In the rows, 128 means zero.
Each row of Y is roughly a mix of the hidden directions of one of 3 groups.
Y, 107 rows:
[[175 114 119 111 190 113 130 128 137 109]
 [ 99 170 162 138  90 142 149 130 107  98]
 [144  98 109 136 195 113 140 151 140 112]
 [149 113 177 167 126 158 154 153 149 140]
 [ 96 175 108  96 139  85 127 139 109 141]
 [136 125  83 112 141 159  70 113 139 136]
 [103 154 115  92 176  86 109 122 117 126]
 [125 135 132 159  71 172 141 149 148 121]
 [124 101 149 157  69 159 152 140 131 122]
 [171 114 152 163 115 148 166 134 124 165]
 [123 129 126 159  80 132 166 117 105  85]
 [ 89 109 103  98 147 130  83 117 118 164]
 [168  82 158 151 119 163 136 110 148 130]
 [135 127 175 146  66 122 154 129 132 113]
 [153 114 147 160  90 148 170 146 158 109]
 [162 132 194 134 110 144 158 135 126 143]
 [ 80 129 130  80 167 103 122 133 115 144]
 [148  90 162 162 104 145 171 138 146 135]
 [150  95 180 158 125 138 173 130 130 124]
 [132 166 155 141 103 117 149 126 104  71]
 [137 116  89 119 144 152  85 117 128 179]
 [123 170 136  97 172  91 140 131 123  97]
 [115 149  94  96 164 117  76 111 121 124]
 [123 148 104 117  64 139 122 107  92 142]
 [139 103  99 102 127  84 120  85 108 100]
 [ 95 147 105  86 166 101 105 128 114 154]
 [144 149 161 147 143  79 165 125 124  94]
 [110 103  81 142 105 150 120  87 102 106]
 [176 104 119 114 150  96 135  99 117  89]
 [120 157  96 100 118 153  83 130 118 170]
 [106 135 107  86 154 125  94 129 150 175]
 [159 123 171 151 113 153 169 135 128  91]
 [119 173 164 149  83 153 154 134 124 140]
 [146 113 154 140  98 139 135 123 112 195]
 [122 162 154 142 153 102 178 166 136 131]
 [100 178 137  99 110 118 120 109  81 119]
 [105 111 116 146  76 158  95 113 138 160]
 [126  87 143 158  85 118 164  97 120 113]
 [132 150  96 117 117 168  74 112 109 107]
 [154 167 115 109 131 162 107 122  76 145]
 [155 102 122 158 116 113 163 117 113  73]
 [107 123 143 154  66  99 136 121 123  94]
 [120 112 122 116 101 155 178 120 162 168]
 [125 135 116  94 184 113  81 134 140 144]
 [101 123  78 119  79 104 128 106 127 105]
 [145 121  63 137 117 129  90 127 113  97]
 [120  91 140 137 175  79 131 128 154 110]
 [163  95 139 174  94 159 143 127 142 144]
 [139 128 142 110 202 110 103 140 138 123]
 [119 180 136 151 103 157 114 165 137 157]
 [113 140  92  99 188  96 139 127 125 120]
 [165  94 108 150 116 176 101 101 132 123]
 [146 153 124 134 129 140 131 138 121  51]
 [126 139 197 145 114 133 169 136 131 114]
 [137 161 149 111 144 112 161 138  90  80]
 [165  93 137 180 100 152 128 129 152 137]
 [127 163 164  99 167 120 158 133  90 121]
 [131  81 137 123 143  88 160 112 111  89]
 [103 131  96  87 159 122 110 139 134 178]
 [158  97 136 159 124 167 155 138 135 173]
 [102 149 110  79 177 109 109 129 119 144]
 [ 80 112 103  88 127  90 110 105 117 131]
 [128 105 108 119 127  84 136 114  91  76]
 [162 148 150 170 103 176 135 147 125 119]
 [137 161 123 140  92 187 108 148 116 145]
 [ 85 156 134  95 146  78 146 140 113 123]
 [ 71 105 120  98 126 125 115 136 115 174]
 [106 118  81  89 158  98 102 110 117 119]
 [161  93  91 145 135 126 133  79 154 142]
 [149 132 163 174  84 152 159 133 126 121]
 [179 136 164 162 143 121 154 114 120  97]
 [162  88 118 166 114 143 120 120 176 115]
 [165  91 116 154 119 172 105 115 159 119]
 [123 129 128 140 156 104 148 125 119  55]
 [150 146 162 160 142 127 186 151 128 111]
 [122 143 182 139  85 137 169 122 114 119]
 [110 161 112  89 157  85 130 138 101 103]
 [ 97  92 134 114 113 158 135 142 116 186]
 [138 113 135 142 154 155 126 164 191 121]
 [148 110  93  95 179 105  98 122 133 118]
 [ 96 146 136 124  72 133 158 105 102 153]
 [123 120 180 137 104 125 176 135 163 113]
 [ 96 117  94  98 152 123  77 116 126 155]
 [123 121  97 123 177  79 147 144 119 102]
 [161 155 162 134 156 170 142 145 156 151]
 [160 144 166 144 138 116 175 134 136  86]
 [159 129 121 170  89 172 131 110 112 107]
 [166 111  97 134 175 162  98 137 138 120]
 [110 158 144 103 147  83 163 142 103 100]
 [116 110  71 115 146 122  86 128 145 158]
 [122 142 107  89 167 129  82 132 136 166]
 [ 93 153  98  85 135 138  86 125 103 137]
 [133  96  89 140  86 110  86 129 143 148]
 [115 138  87  99 117  89 115  99 103  93]
 [131 129 128 173 140 127 138 173 168 165]
 [150 145 166 146 136  96 186 140 125 118]
 [109 123 163 144 112  97 177 111 115  91]
 [ 89 134 109  86 142  87 130 118  96 102]
 [ 98 144 164 104 128  77 132 119 137  90]
 [147  94  83 113 150 120 105 119 134 176]
 [113 162 171 142 107 157 169 141 106 114]
 [120 150 155 142  95 167 133 133 104 179]
 [132  89 118 144 111 165 105 119 116 183]
 [144 157 182 118 140 134 180 120 140 137]
 [122 103 104 151  92 164 136 141 165 165]
 [100 141 100  87 174  90 123 135 117 120]
 [ 83 159  95  96 112 112  95 118 121 151]]

Here is one row from each group, named. Which group is each of the other rows in?
[124 119 155 124 120  76 155 110 126  77]  W
[185 144 134 144 138 139 153 135 162  90]  T
[149  69 137 162 155 142 150 133 155 129]  E

[156 147  70 134 120 144  84 122 148 136]  T
[117 145 151 131 123  95 151 130 136  60]  T
[103 150  99  98 115 107 116 109  83  92]  E
[184 111 147 172 116 152 146 120 144 110]  T
[ 97 151 144  81 144  85 113 105 109 141]  W
[104 145 117 129 112  92  81 131 122  78]  W
[120 152 119  88 185 116  97 114 113 115]  T
[142  93 158 144 109 175 155 138 119 162]  T
[ 89 128 142 124  73 112 111 134 165 151]  W
